Families of rows that turns and mirrors carry onto each other, the same ones carrying the whole set onto itself: the rest of each named row's family, in list order
6 families of 6 rows
q311: [-2.51,-1.62,-2.41,+5.25,-1.36,-1.43,+2.75,+3.73,-1.56,-0.67,-3.10]
q873: [+1.30,+3.59,+0.71,-1.24,+0.59,+0.38,-3.53,-0.96,-3.85,+1.35,-0.83]
q101: [+1.27,-0.60,+0.54,+0.40,+2.38,+1.49,+0.77,-2.36,+3.89,+1.11,+2.64]
q118: [+0.85,+0.83,-2.38,-2.80,-3.19,-3.51,-0.14,+0.52,+0.77,+3.79,-4.62]
q6: [+1.21,-4.02,-1.70,+3.18,+4.26,-5.16,-1.90,+3.59,-1.85,-2.03,-1.01]
q54: [+1.09,-4.35,-2.27,-1.76,+2.12,-4.83,+0.83,-0.55,-4.49,+0.24,+2.90]
q719: [+1.27,-0.33,-1.80,-1.93,-0.28,-3.27,+1.19,+2.38,+2.98,+3.35,-5.61]
q68: [+0.71,-0.22,-2.64,-2.26,-2.29,-1.98,+1.25,+4.48,+2.77,+2.67,-3.23]
q485: [-2.09,-0.19,-2.57,+5.28,-2.53,+0.12,+3.34,+0.99,-1.32,-0.53,-2.34]
q272: [+1.08,+4.18,+2.01,+0.75,+1.32,+1.84,-1.09,-0.66,-2.58,-0.68,+1.34]
q159: [+1.99,-3.17,-0.41,+3.02,+5.21,-6.18,+0.87,+1.77,-1.39,-2.04,-1.18]
q842: [+0.97,-3.40,-1.29,+4.40,+3.46,-6.03,-1.48,+0.70,+0.60,-0.50,-4.05]
q542: [-1.63,-1.02,-3.52,+2.97,-1.73,-1.30,+5.29,+2.69,-3.16,-0.30,-2.34]
q203: [+2.38,+0.56,-0.98,-0.31,+1.18,+0.98,+1.38,-1.11,+5.33,+1.10,+1.27]
q585: [+1.61,-1.07,-1.47,-3.38,+2.48,-3.98,-0.50,-1.08,-6.01,+1.24,+0.76]
q563: [+3.28,-1.86,-1.76,-1.24,+2.72,-5.48,+1.50,-2.98,-4.30,-0.34,+1.59]
q469: [+2.23,+1.46,+0.44,+0.08,+0.84,-0.91,+0.43,-2.37,+5.40,+1.87,-0.46]
q459: [+2.73,+0.46,-0.27,+1.75,+1.75,-1.91,+0.92,-4.66,+4.27,+0.52,+0.05]
q207: [+1.98,+0.38,+0.22,-0.54,+3.48,-0.18,+1.10,-1.31,+5.10,+2.25,-1.25]
q514: [-1.64,-2.57,-3.77,+3.86,-0.56,-0.42,+3.52,+4.54,-1.64,-1.17,-1.22]
q196: [-0.40,+0.05,-2.77,-1.60,-3.50,-2.15,+2.46,+1.89,+2.16,+3.58,-3.71]
q308: [+0.80,+1.98,+2.12,-0.47,+0.30,-0.18,-3.98,+1.13,-3.86,-0.41,+1.97]
q994: [+1.61,-1.71,-3.04,-0.92,-0.60,-6.00,+1.23,-2.43,-5.45,+0.33,+0.46]
q644: [-2.96,-2.36,-2.73,+2.36,-1.86,+0.80,+3.91,+3.71,-1.28,+0.55,-0.56]
q215: [+1.82,+1.88,+0.07,+1.77,+1.58,+1.14,+2.58,-2.71,+3.72,+0.11,+0.23]
q997: [-2.66,-1.59,-2.06,+4.27,+0.85,+0.40,+2.80,+3.97,-2.76,-0.10,-3.06]
q823: [+1.73,-1.09,-1.38,-1.36,+0.88,-5.49,-1.37,-1.72,-6.17,+0.24,+1.72]
q421: [+2.52,-2.04,-2.60,-2.00,+2.05,-4.01,-0.44,-1.03,-5.06,-0.39,+3.50]
q176: [+1.01,+0.07,-0.27,-3.34,-2.11,-2.81,+0.53,+3.59,+3.28,+2.65,-2.42]
q932: [+0.09,-2.51,-0.78,+4.79,+4.72,-4.15,-1.73,+2.24,-2.42,-1.54,-3.54]
q193: [+1.64,+2.90,+0.66,-0.62,+1.02,+1.40,-4.27,-0.03,-1.87,+0.00,+1.87]
q559: [+0.66,+2.99,+1.08,+1.03,+0.92,+1.01,-3.24,-2.66,-2.41,+0.46,+1.56]
q266: [+0.50,-4.51,-1.85,+3.88,+3.95,-6.39,-0.33,+1.11,-1.91,-1.03,-1.58]
q124: [+0.07,-3.82,+0.23,+3.78,+3.15,-5.05,-1.16,+4.62,-0.35,-1.94,-1.55]
q325: [+0.82,+0.63,-2.03,-2.67,-2.47,-2.94,+3.89,+3.25,+0.72,+2.54,-3.40]
q241: [+0.00,+2.95,+0.70,+2.54,+0.28,+0.40,-4.21,-1.57,-4.07,-0.03,-0.72]

Same family as q215: q873, q719, q542, q563, q932
Same family as q266: q311, q469, q196, q823, q559
Same family as q241: q118, q485, q842, q459, q994
Same family as q421: q6, q68, q203, q514, q193
Same family as q325: q272, q159, q585, q207, q997

